One turn moves each row of this set onto another row. After a few examples, where does it send each row asked below?
J596: [ 62 -23  34 -16 -21  -1   4  12  -5  -6  -9 -15 -37  -8  16]
J371: [-20  15 -10  23  -7 -32 -23   4  14  -7 -33  20 -23 -16  -3]
J705: [ 19 -16  -8 -41 -13 -26   6 -13   8  -3   6 -12 -27 -14  28]
J145: [ 23 -54  16 -38 -13 -29  -1 -12  13 -17 -14   2 -43 -12  32]
J317: [ 38 -30  29 -37 -30 -18   1 -12  -1 -15 -10  -7 -35  -7  22]
J434: [ 39 -38  12  11  24  10   5  29  26 -23  20  40 -30   9  23]
J336: [ 13 -50  14 -43 -11 -17   1 -14  23 -29 -21  11 -29   0  38]
J303: [ 33 -14  39  29  -3 -14  14  13  -9 -24   4  -2  -9  31  14]
J105: [  8 -38  31  24   5 -15 -17  25  -3  -2 -34  27 -55 -29 -10]
J527: [ 36 -10 -16  23  30  13 -34  42  36 -20 -11   9  -8 -10   0]
J281: [ 21 -31   8 -31   7 -16  27 -24  22 -26 -18 -23 -31 -22  22]
J688: [ 26 -14 -21 -29  -5 -16  -5  19  10  12  14   1 -21  -4  37]
J672: [ 51 -19  13  26  18  20 -36  42  28 -29 -23   9 -15  -6  -7]
J618: [ 18 -56  -9 -20   7  -5  -7   7  46 -38 -39  35 -33 -30  21]
J957: [-14  -6   3  33 -25 -25 -23  -6  21 -31 -45  23  -4   9  14]
J148: [ 32 -43  -2  -8  18  -1  16  -3  43 -39 -42   5 -38 -48   4]
J685: [ 17 -49  22  17  34 -11   1  40  -3  -1   7  19 -29 -23   4]
J771: [-20   0 -10  32 -21 -26 -17   7  26 -21 -47  21 -23 -19  -1]
J19: [ 11  -6   3  21   9 -23  10  16   1 -12  19   6   1  31  26]
J186: [ 23 -41   4 -31   2 -30  15 -18  16 -12  -8 -18 -43 -26  25]
J830: [ 15   1  -6  52   9 -18  11  -7  30 -42 -22  -9   5 -13  -6]
J36: [ 12 -22   9  37 -21 -12 -24   2  25 -51 -35  34  -5  25  15]
J720: [ 21 -14 -12 -31  -9 -15 -13  14  15  11  21   0 -18  -5  35]
J657: [-11 -25  -5  21  23 -23 -11  24   7  10 -19  21 -47 -37  -5]
J323: [ -1   7   9  46 -14 -21   1 -16  18 -32 -47  -7  -9 -10  -2]
J932: [ 59  21  -3   0  -5  -5  -4  10  33 -30 -15 -17  12  -6  11]
J667: [ 14   6 -13  51   8 -14  10 -12  28 -43 -25 -10  -4  -5  -2]
J67: [ 53 -25 -16  10  18   7  -4  28  45 -36 -48  33 -19 -27   4]
J790: [ 53   4   5 -10 -23  -5 -27  20  32 -35 -20  12  13  14  25]
J900: [ 48 -27  14  20  34  11  23  21  25 -23  20  16 -32  -7  11]
J949: [ 56 -21  41 -16 -22  -1   0   7   0  -6  -1 -19 -33 -12  13]
J724: [ 10 -27  13  37 -19 -17 -25   7  27 -49 -31  37   5  17  13]
J889: [  5   5  31  31 -22 -21 -21   2   2 -20 -52  15 -33 -15 -15]
J570: [ 17 -51  24  16  33 -11  -1  40  -3  -2   7  21 -29 -22   5]
J266: [ 51 -24 -18   9  19   7  -4  27  46 -36 -47  34 -18 -27   5]
J167: [ -4  -3  14  39 -26 -19 -10   3  19 -28 -57  11 -29 -23 -12]

J266 turns into J570
J434 turns into J672
J889 turns into J281
Now find these:
J186 turns into J771
J667 turns into J720
J105 turns into J148
J317 turns into J323
J303 turns into J932
J596 turns into J830

One turn moves each row of this set onto another row. After a few examples, where does it send each row asked below?
J460: [ 44  -7  25  47 -35  33 -12   6 -19 -31   1  33]
J473: [  4  -8   4  -6 -50  26  45 -14 -18  -9  -4  -7]
J998: [ -3 -22  10 -14 -31 -39   0  -6 -17  -5  -7  11]
J723: [ 25  -9   3  43 -46   7 -29  23  10 -57  13  16]
J948: [ 39 -13  10  32 -22  38  -1 -11 -12 -33  14  43]
J917: [ 37   9 -16  32 -28  40  -2  -3  19 -28 -16  14]
J733: [  2   9   4   0 -66  12  33  -5 -15   5  -6 -11]
J800: [ 42   3 -16  21 -22  14 -15  -7  18 -35 -25  21]
J56: [  9   1   2 -16 -53 -21  20 -16 -15  -3 -15   6]
J649: [ 23 -24   7  41   1  13 -36  16  13 -27 -11  20]
J542: [-30 -31  24  22 -33   7   3  23 -14  10  16 -16]
J444: [ 20 -14 -12  27 -33  12 -18   6  18 -59  24  26]
J480: [  9 -11   2  17 -63   6 -24 -16  38 -46  -2  23]
J600: [-17  -7  16  19 -57  25  26  15 -14  11   8 -21]
J14: [-15 -19  43  18 -27  17  17   9 -22  16  -7 -13]
J808: [ 14 -17  25  31 -61  -5 -42  -2  21 -38 -15  24]
J178: [ 15 -25  46  44 -49  15 -39   0   3 -20 -15  28]
J525: [  5 -14  -2  15 -53  37  -3 -28  35 -35  10  30]
J297: [  7 -23  19  28 -41  55  -1 -27  16 -16  10  36]
J632: [-13 -40  30  10 -31 -28 -11  23 -19 -19  -6 -12]
J285: [-11  -5   2 -18 -43 -27  15  -7   8 -19 -12 -10]
J794: [ -7 -20  27  19 -43  37  33   9 -28   2   0 -16]
J611: [ -4 -28   6 -16 -38 -38   1   0  -8 -31 -10  -3]
J453: [ 27 -18  -8  21 -23  27  -4 -11   7 -47  26  40]
J626: [  5 -12  -6 -23 -48 -11  30 -18  -8 -26  -9  -1]
J666: [-16 -22  45  16 -30 -17  -6  20 -19   4 -15 -16]
J812: [ 12 -28  44  43 -38  44 -19 -13   1  -9  -1  35]
J885: [-14  -9  22   2 -32  29  38 -10 -12  12  -1 -10]
J875: [-23 -37  22   5 -23 -26  -9  14 -17   3   8   0]
J776: [-15 -36  40  27 -34   9   6  27 -28  -2  -1 -19]
J484: [-14 -15  25  -3 -37 -38  -6  12  -3 -14 -18 -14]
J27: [ 35 -13  -5  26  -6   1 -32   3  14 -34 -22  25]
J316: [ 36  -5  21  52 -47  18 -26  23 -10 -43   1  19]
J973: [ 25  -3  -5  46 -22  53  -6  11  16 -19  -7   7]
J881: [-11  -2   0 -16 -40   7  37 -16   4  -5  -2  -9]
J587: [ 17 -19   5  51  -5  40 -23  20  14 -19  -3  11]

J881 turns into J885
J525 turns into J297
Now find these:
J723 turns into J444
J875 turns into J998
J626 turns into J473
J587 turns into J649

